Families of rows that turns and mirrors carry onto each other, the same ones carrying the whole set onto itself: the rest of each named row's family, in list order:
4 families of 8 rows:
q325: -.04 -.21 .38 .27 -.12 -.06 .03 .19 -.18 .15 .08 -.03 .28 .15 .15 -.04
 -.02 .00 .04 -.19 -.05 .03 .12 -.17 .14 .03 .00 .07 -.31
q812: -.03 .30 .01 .16 -.29 .00 .02 .27 -.21 .31 .19 .18 .03 -.15 .08 -.13
 -.17 .12 .09 -.15 .05 .14 .12 .28 .13 -.13 .16 .00 -.06
q371: -.31 .04 -.08 -.20 .05 -.07 -.09 -.06 .00 -.23 -.15 -.03 -.01 .05 .08
 -.19 -.18 .00 .11 -.34 .01 .14 .09 .11 .13 .31 -.10 -.10 -.10
q688: .02 .24 -.15 -.27 -.14 .09 .02 -.17 .03 -.02 .02 -.22 -.07 -.26 -.27
 -.11 -.01 -.09 .11 .18 .12 -.03 -.05 .31 .05 .03 .14 -.18 .27
q10: -.20 -.11 .49 .19 -.13 .05 .13 .19 -.07 .07 .19 .12 .04 .14 .20 -.06 .01
 .16 .13 -.26 .00 .08 .15 -.12 .14 .05 -.10 -.04 -.22
q663: -.17 .19 -.02 -.04 -.12 .06 -.18 .03 .17 .00 .08 .09 .26 .06 -.25 .10
 .06 .23 .05 -.13 -.24 -.13 .12 -.07 .09 .06 .33 .19 .11
q122: -.09 -.35 .13 -.32 .08 .21 -.01 -.09 .16 -.04 -.01 -.22 .05 -.01 .01 .21
 .20 -.10 .14 -.03 .07 -.08 -.20 -.23 -.10 .19 .09 -.04 .02
q547: -.20 -.38 .19 -.12 .00 .18 .19 -.07 .16 -.12 -.14 -.17 .00 .02 .02 .26
 .24 -.08 .04 -.05 .24 .01 -.06 -.23 .02 .08 .19 .01 .09
q716: -.07 .20 -.22 -.35 -.03 .14 .07 -.12 .27 -.02 .01 -.04 -.14 -.32 -.12
 .01 .07 .01 .10 .06 .19 -.02 -.06 .30 -.02 .00 .13 -.12 .27
q967: .15 -.16 .20 .05 -.05 -.11 .17 .08 -.02 -.06 .09 -.13 .06 -.23 .12 -.03
 .03 -.25 .03 .16 .37 .05 -.04 .22 .25 -.09 -.25 -.25 -.11
q54: -.03 .32 .02 .24 -.24 -.12 .12 .15 -.07 .17 .08 .14 .08 -.17 .03 -.22
 -.16 .10 -.01 -.11 .08 .10 .28 .35 .22 -.14 .04 -.01 -.06
q770: .04 -.09 .28 -.10 .06 .01 .25 .14 -.02 .09 .04 -.03 .05 -.24 .34 -.18
 -.05 -.16 .06 .06 .26 .13 -.16 .15 .16 .00 -.28 -.25 -.21
q586: -.09 -.38 .06 -.23 .00 .15 .15 -.14 .09 -.07 .05 -.12 .10 .09 .03 .21
 .37 .04 .06 -.06 .07 -.14 .00 -.22 .03 .21 .07 -.17 .04
q517: .05 .04 .06 .12 -.22 .03 .10 .14 .10 .29 .31 -.04 .19 -.05 .08 .28 .28
 .01 .13 .15 .03 -.04 .10 -.01 -.03 -.35 .26 -.09 .06
q214: -.23 .01 -.13 -.20 .18 -.02 -.06 -.03 -.08 -.13 -.16 .12 .04 -.05 .07
 -.27 -.13 -.03 -.05 -.36 .01 -.02 .14 .26 .09 .29 .01 -.03 -.06
q437: -.03 .37 .10 .16 -.14 -.07 -.04 .20 .00 .20 .01 .05 .04 -.27 .01 -.24
 -.30 -.05 .06 -.08 .08 .16 .08 .35 .08 -.17 .06 .13 -.08
q358: -.33 -.11 -.03 -.15 .03 -.09 -.01 -.07 -.11 -.29 -.13 .19 .06 -.03 .03
 -.17 -.20 -.08 .02 -.24 .21 .10 -.05 .14 .12 .32 .02 -.03 -.13
q897: .12 -.05 .29 .12 -.33 .07 .17 .10 .16 .26 .24 -.20 .09 -.10 -.04 .24 .19
 .03 .16 .24 .12 .05 -.08 -.11 .04 -.27 .11 -.03 .02
q609: .19 -.05 .23 .14 -.21 .14 .20 .12 .08 .36 .22 -.05 .15 -.23 -.05 .17 .23
 .01 .02 .23 .12 -.15 -.01 .01 .00 -.25 .24 .05 .05
q686: -.27 .13 -.05 -.13 -.10 .17 -.07 -.01 .10 .17 -.03 .06 .09 .07 -.09 .02
 .03 .28 .08 -.27 -.24 -.01 .11 -.06 -.14 .13 .38 .18 .07
q188: .22 .08 .19 .08 -.17 .15 .11 .14 .19 .41 .20 -.27 .08 -.14 -.02 .13 .25
 .08 .10 .11 -.07 -.10 .13 -.01 -.01 -.29 .12 -.03 .10
q203: -.09 -.32 .14 -.27 .14 .06 .10 -.19 .28 -.19 -.12 -.26 .11 -.01 -.06 .10
 .22 -.12 .02 .03 .08 -.10 -.05 -.14 -.03 .15 -.03 -.04 .01
q21: .04 .18 -.21 -.22 -.11 .00 -.08 -.15 .06 -.06 .03 -.22 -.07 -.39 -.09
 -.03 .08 -.03 .11 .10 .13 -.03 -.07 .32 .01 -.19 .10 -.25 .14
q536: .05 -.21 .16 -.03 -.04 .01 .28 .00 -.07 .13 -.02 -.17 -.09 -.23 .30 -.13
 -.02 -.23 .07 .02 .39 .14 -.04 .22 .04 -.01 -.20 -.23 -.16
q449: .09 .08 -.32 -.29 -.01 .00 -.01 -.11 .13 .06 -.13 -.18 .10 -.31 -.18 .03
 .04 -.14 -.02 .15 .14 -.07 -.09 .26 -.03 -.02 .23 -.02 .19
q208: -.14 -.25 .30 .20 -.01 .00 .09 .23 .05 .15 .04 .15 .22 .09 .31 .07 .06
 .08 .03 -.30 .02 .06 .12 -.16 .09 .01 -.01 .13 -.31
q391: -.15 .04 -.11 .02 -.20 .04 -.13 -.07 .10 .04 .03 -.05 .09 .09 -.32 .16
 .10 .17 .04 -.17 -.12 -.09 .21 -.02 -.04 .03 .42 .20 .17
q139: -.23 .07 .04 -.06 -.15 .07 -.09 .05 .07 -.04 .12 -.03 .11 .01 -.24 .01
 -.08 .36 .09 -.35 -.16 -.21 .11 .00 .05 -.02 .37 .19 .10
q866: -.17 -.20 .38 .12 -.02 .07 .18 .21 .01 .19 .04 .15 .21 .25 .10 .01 -.03
 .04 .00 -.20 .00 .08 .13 -.19 .09 .22 .03 .19 -.14
q725: .11 -.09 .11 .00 .01 .00 .19 .00 .00 .16 -.04 -.04 .02 -.19 .27 -.04 .13
 -.37 .02 .22 .29 .23 -.03 .12 .08 .05 -.22 -.23 -.13
q815: .08 .36 -.03 .04 -.14 -.13 -.11 .14 -.09 .26 .19 .11 .13 -.16 -.01 -.27
 -.18 .08 .07 -.07 -.10 .01 .11 .37 .10 -.05 -.05 -.05 -.12
q310: -.17 -.09 .11 -.22 .08 .05 .00 -.06 -.03 -.17 -.24 -.04 -.04 -.13 -.06
 -.30 -.21 -.01 -.02 -.26 .09 .07 -.04 .16 .16 .38 -.12 .03 -.09

Which other rows belong to the same family as q214? q812, q770, q897, q203, q21, q391, q866
Which other rows belong to the same family as q609? q371, q688, q663, q122, q54, q536, q208
Which other rows belong to the same family as q325? q716, q586, q437, q358, q188, q139, q725

Families of rows that turns and mirrors carry onto each other, the same ones carrying the whole set onto itself: the rest of each named row's family, in list order:
4 families of 8 rows:
q286: .00 -.15 .00 .09 .32 .05 .35 -.07 .18 -.25 -.28 -.09 .01
q237: .09 .06 .23 .03 .20 -.16 .46 .10 -.09 .36 -.18 .03 -.20
q549: .00 .13 .07 .12 .17 -.04 .35 .23 -.06 .41 -.34 .08 -.12
q443: .23 -.17 -.04 .10 .18 .07 .02 .16 -.03 -.08 -.22 .31 -.32
q923: .11 .04 .06 .05 .14 -.06 .07 .09 -.34 .24 .15 .21 .09
q354: .11 -.15 .34 .29 .06 -.15 .15 .30 -.04 .11 -.13 -.02 .19
q731: .05 .18 -.02 .15 -.09 -.31 .34 .10 .24 .12 -.09 -.16 .12
q985: .15 -.14 -.11 .24 .16 -.04 .23 .00 .29 -.20 -.35 -.08 -.01
q733: .02 .01 .22 .32 .13 -.21 .19 .40 .04 .02 -.09 .00 .23
q297: .03 .28 .18 .13 .10 -.29 .26 .03 .15 .12 .02 -.19 .11
q610: .03 .07 .06 .00 .15 -.07 .45 .23 -.19 .35 -.09 .03 -.24
q769: .18 -.23 -.08 -.04 .32 .16 .08 .01 -.07 .03 -.15 .26 -.20
q49: .01 -.18 .00 .09 .33 .02 -.09 .10 -.09 .10 -.20 .31 -.20
q514: -.02 .08 -.26 -.11 .14 .10 .20 -.19 .08 -.03 -.02 .06 -.25
q717: .00 -.03 -.19 .07 .10 -.04 .21 -.35 -.06 -.01 .06 .08 -.22
q210: .18 -.15 .14 .22 .21 -.09 .29 .44 -.05 .11 -.09 -.06 .21
q934: .09 -.24 -.10 .24 .15 -.08 .43 .01 .23 -.12 -.19 -.20 -.08
q262: .12 .07 .17 .08 -.10 .00 .10 .16 -.23 .24 .20 .09 -.07
q329: .08 -.15 -.03 .33 .11 .11 .32 .03 .36 -.10 -.25 -.03 .01
q492: -.02 .09 .14 -.01 .08 -.17 .11 .13 -.19 .32 .18 .20 -.11
q917: .20 -.08 .09 .07 .09 -.25 .04 -.03 .19 -.29 -.04 .17 .16
q180: .01 .12 .13 .28 -.05 -.31 .35 .11 .06 .06 .05 -.22 .14
q976: -.02 .08 .14 -.16 .05 -.16 .03 .10 -.32 .18 .10 .07 -.06
q863: .16 -.03 -.17 .22 .13 -.07 -.08 .05 .13 -.29 .04 .08 .06
q683: .08 .15 .09 .29 -.10 -.31 .41 .05 .15 -.01 .05 .02 .13
q750: .10 -.03 -.18 -.09 .08 .00 .14 -.23 .04 .08 -.08 .10 -.36
q407: .01 -.09 .22 .29 .24 .00 .17 .39 .13 .00 .05 -.11 .17
q228: .03 .18 .06 .16 .20 -.01 .30 .21 -.06 .31 -.13 .00 -.37
q271: .10 .01 -.04 -.09 -.04 .01 .28 -.27 -.14 .00 -.12 .10 -.23
q973: .07 -.14 -.08 .12 .03 -.25 -.09 -.04 .21 -.20 .05 .08 .01
q377: .16 -.13 -.03 -.03 .43 .05 -.02 .11 -.11 .05 -.18 .10 -.29
q631: .14 -.17 -.05 .24 .15 -.09 -.02 -.10 .16 -.25 -.02 .04 .17

Which other rows belong to the same family as q354? q237, q514, q329, q976, q863, q683, q377
Which other rows belong to the same family as q49? q549, q923, q731, q717, q210, q934, q973
Which other rows belong to the same family as q750? q985, q733, q610, q769, q492, q180, q631

Families of rows that turns and mirrors carry onto each other, the same ones carrying the whole set onto itself: the rest of each named row's family, in list order:
4 families of 8 rows:
q112: .38 -.03 .07 .11 -.40 -.08 -.26 -.20 .02 -.18 -.44 -.33 .08 .27 -.06 .08
 .00 -.13 .27
q925: .32 -.23 .01 .10 -.36 -.12 -.17 -.38 -.34 -.30 -.08 -.07 .23 .17 -.35
 -.06 -.33 .25 .20
q95: .30 -.23 -.17 .12 -.30 -.01 -.22 .02 .12 -.06 -.23 -.56 -.04 -.11 -.23
 .44 -.08 .08 -.19
q225: .45 -.19 -.21 .40 -.34 .12 -.40 .04 .08 -.49 -.06 -.14 .15 .19 -.09 .22
 .17 .37 .07
q70: .22 -.29 -.17 .29 -.14 .17 -.49 .04 .13 -.47 .10 -.10 .20 .16 -.12 .24
 -.01 .50 -.01
q868: .34 -.29 -.16 .37 -.26 .04 -.35 .07 .13 -.54 .01 -.07 .13 .20 -.16 .15
 .04 .47 -.02
q540: .32 -.19 -.21 .33 -.22 .24 -.54 .00 .06 -.41 .00 -.18 .23 .15 -.06 .32
 .10 .41 .08
q118: .40 -.10 -.04 .11 -.40 .00 -.28 -.44 -.41 -.20 -.14 -.17 .30 .13 -.26
 .07 -.21 .16 .30
q642: .36 -.14 .11 .12 -.42 -.23 -.12 -.15 .08 -.28 -.40 -.23 .01 .30 -.14
 -.05 -.07 -.07 .18
q809: .41 -.23 -.19 .41 -.33 .06 -.34 .06 .11 -.54 -.04 -.10 .13 .21 -.12 .16
 .11 .42 .01
q797: .39 -.18 -.01 .13 -.42 -.12 -.15 -.39 -.35 -.29 -.12 -.09 .24 .17 -.32
 -.04 -.27 .21 .24
q648: .28 -.01 .06 .03 -.28 .07 -.44 -.25 -.02 -.08 -.38 -.39 .16 .22 -.02 .20
 -.04 -.12 .30
q9: .20 -.32 -.13 .07 -.21 -.05 -.21 .04 .16 -.09 -.16 -.50 -.04 -.10 -.29
 .39 -.19 .17 -.26
q858: .28 -.32 -.13 .13 -.30 -.12 -.13 .07 .17 -.14 -.20 -.48 -.08 -.08 -.29
 .34 -.14 .14 -.25
q223: .33 -.24 -.16 .14 -.34 -.06 -.17 .03 .13 -.09 -.25 -.54 -.06 -.10 -.25
 .41 -.05 .08 -.20
q129: .25 -.25 .01 .05 -.28 -.07 -.22 -.40 -.34 -.26 -.03 -.07 .26 .14 -.35
 -.03 -.38 .28 .20
q366: .22 -.34 -.13 .09 -.25 -.09 -.16 .06 .18 -.12 -.17 -.47 -.06 -.09 -.31
 .36 -.18 .16 -.26
q137: .25 -.26 -.16 .09 -.24 .01 -.26 .02 .12 -.05 -.20 -.55 -.01 -.11 -.24
 .46 -.11 .11 -.20
q456: .21 -.29 -.15 .07 -.21 .00 -.25 .03 .14 -.06 -.17 -.53 -.02 -.12 -.26
 .44 -.16 .14 -.23
q619: .23 -.26 .16 .06 -.31 -.29 -.09 -.11 .14 -.32 -.30 -.14 -.01 .30 -.22
 -.11 -.22 .05 .08
q943: -.05 -.30 .17 -.12 -.02 -.07 -.37 -.16 .11 -.19 -.13 -.19 .12 .22 -.21
 .03 -.40 .14 .07
q692: .06 -.33 .18 -.05 -.16 -.22 -.20 -.12 .14 -.29 -.19 -.13 .03 .27 -.24
 -.09 -.35 .13 .05
q16: .32 -.28 -.15 .14 -.33 -.11 -.14 .05 .16 -.12 -.24 -.50 -.08 -.08 -.27
 .36 -.09 .10 -.24
q466: .23 -.21 .01 .03 -.25 -.01 -.30 -.42 -.36 -.22 -.01 -.10 .31 .13 -.33
 .04 -.38 .27 .22
q381: .25 -.24 -.20 .29 -.15 .23 -.55 .01 .09 -.43 .05 -.15 .23 .15 -.08 .30
 .03 .45 .04
q230: .40 -.16 -.22 .38 -.29 .20 -.47 .01 .06 -.44 -.04 -.19 .20 .17 -.06 .29
 .16 .37 .09
q187: .42 -.13 -.04 .14 -.43 -.06 -.19 -.42 -.38 -.25 -.15 -.14 .26 .16 -.28
 .00 -.22 .16 .28
q877: .12 -.07 .07 -.07 -.13 .13 -.53 -.25 .00 -.05 -.26 -.38 .20 .18 -.04 .24
 -.18 -.03 .25
q84: .26 -.32 -.15 .32 -.19 .09 -.41 .06 .14 -.52 .07 -.06 .17 .19 -.16 .18
 -.01 .51 -.04
q977: .33 -.12 -.04 .07 -.34 .04 -.33 -.45 -.41 -.17 -.09 -.18 .33 .11 -.26
 .10 -.26 .18 .29
q429: .26 -.16 -.03 .04 -.27 .04 -.35 -.44 -.39 -.17 -.04 -.15 .33 .11 -.29
 .08 -.33 .24 .26
q552: -.02 -.20 .12 -.13 -.02 .07 -.50 -.22 .05 -.09 -.16 -.29 .19 .19 -.12
 .17 -.32 .07 .16

Which other rows belong to the same family as q137? q95, q9, q858, q223, q366, q456, q16
Which other rows belong to the same family as q187? q925, q118, q797, q129, q466, q977, q429
Which other rows belong to the same family as q868? q225, q70, q540, q809, q381, q230, q84

